In the rows, zero is written as 128.
One hidden turn or mirror swaps the rows below in pairs. Which row is each named row swapped with?
The rows were stretched afterwards, more along some directions than others.
j622: [120 116 112 135 158 134 124 146 123 116 144 124 127 172 144 124 142 154]
j626: [118 128 115  98  92  93 146 132 131 152 126 125 147 126 149 120 131 128]
j725: [165 114 159 160 112 104 125 124 142 145  96 108 116  96 119 155 130 104]
j983: [120 132 173 149  89 119 116 131 129 137 102 141  96 124  90 135 103  97]
j969: [127 151 135 130 131 140 104 116 121 113 138 153 125 114 119 128 132 137]
j244: [123 104 141 136 139 111 131 124  85 107 130 124 132 173 118 121 142 116]
j988: [134 133 100  95 102 119 118 117 134 137 140 131 141 127 144 105 125 121]
j516: [172 109 145 150 151 136  97 108 135 122 123 130 126 163 115 145 137 110]
j216: [ 98 117 106 118  91  99 138 143 106 144 127 137 126 132 164 113 127 120]
j192: [141 108 125 161 128 105 133 142 109 111 114 109 100 136 149 132 136 118]
j838: [159 155 151 116 123 107 102 111 157 141 124 138 136 122 119 139 138 129]
j283: [141 102 148 159 130 131  87 115 151 148 113 112 147 104 127 179 162 125]
j872: [118 123 116 105  93  90 134 128 124 147 131 128 148 124 154 127 139 129]
j455: [140 143 123  94 106  97 139 125 149 147 130 125 154 129 135 126 139 146]
j277: [130 104 135 134 154 116 132 125  87 107 135 123 141 171 125 123 143 111]
j881: [137 107 148 159 132 130  88 118 153 145 117 110 147 109 132 177 166 142]
j12: [169 150 147 114 126 106 110 113 152 142 124 138 135 134 119 137 134 129]
j573: [135 109 121 144 143 140 101 130 146 131 127 105 151 123 139 163 158 148]
j27: [128 103 146 142 153 108 120 133  88 106 127 127 130 168 128 132 148 113]
j384: [ 94 115 137 156 109 114 142 154 101 132 103 119  99 138 120 117  98 101]
j801: [113 126 106 115 116 125 149 131 130 123 146 141 118 160 134 100 118 129]
j90: [130 105 127 146 136 138  92 123 140 133 133 115 150 120 141 165 160 148]
j875: [118 152 148 130 127 116 106 114 128 144 135 165 120 113 132 119 128 124]
j580: [159 118 162 171 123 102 116 128 143 141  97 108 116  91 122 161 138 114]
j196: [156  99 158 169 181 119  83 129 103 123 121 134 122 160 133 154 154 100]
j154: [115 123  97  98  94 126 142 111 133 145 149 140 130 135 136 101 117 119]
j525: [110  95 108 132 149 133 112 130 136 118 141  92 147 153 136 135 153 135]
j220: [ 86 123 136 150 101 111 142 153  99 135 105 128  98 136 123 107  94 104]
j72: [172 110 143 147 156 125  92 103 148 136 118 118 131 148 118 157 141 105]
j694: [117 111 109 135 156 136 120 152 115 112 146 129 125 175 152 119 143 147]
j202: [147 100 136 166 175 135  88 137 106 121 130 137 116 157 141 148 142 108]
j892: [136 137 122 132 129 149 112 114 126 109 141 139 129 122 113 134 140 141]
j599: [121  80 112 144 162 125 109 125 126 124 130  88 148 155 136 142 156 124]
j692: [ 98 114 106 117  90 101 143 138 113 151 127 133 134 125 163 114 131 122]
j126: [128 104 146 144 160 113 115 126  81 103 132 130 128 174 126 126 144 108]
j161: [145 106 156 159 128 126  85 113 158 147 114 112 144  98 128 184 166 132]
j909: [ 95 119 144 160 107 108 135 157  93 134 101 131  97 139 122 113  96 101]
j791: [169 111 162 168 124 105 113 126 143 141  96 104 118  97 119 164 140 106]
j131: [133 146 135 129 137 139 103 112 119 111 143 151 126 119 116 128 134 130]
j451: [120 130  99  99 102 122 122 113 133 147 139 137 140 119 139 101 119 122]
j628: [134 143 129 126 139 148 113 111 120 111 144 144 138 124 112 126 131 132]
j902: [118 113 106 113 117 128 144 127 132 142 146 144 120 156 144 102 120 126]
j508: [129 138 123 131 131 145 112 117 116 105 142 141 126 126 115 127 136 141]
j28: [107 141 120 137 122 139 120 144 114 112 139 154  96 148 138 110 117 135]
j171: [154  80 127 151 157 134 100 104 128 128 129 102 142 161 126 153 154 108]
j804: [127 116 107 135 157 144 112 142 132 117 139 111 147 155 141 141 151 165]
j31: [105 122 106 112  87  98 140 144 116 148 128 134 132 128 160 115 131 125]
j746: [117 101 137 135 132 112 137 125  84 111 130 127 131 178 122 117 141 116]
j597: [136 144 166 131 121  95 110 103 140 157 123 152 127 111 127 132 132 113]
j481: [170 120 175 148 133 100 101 117 136 128 111 129 118 142 115 158 149 105]

j90 is swapped with j872
j597 is swapped with j202
j192 is swapped with j983

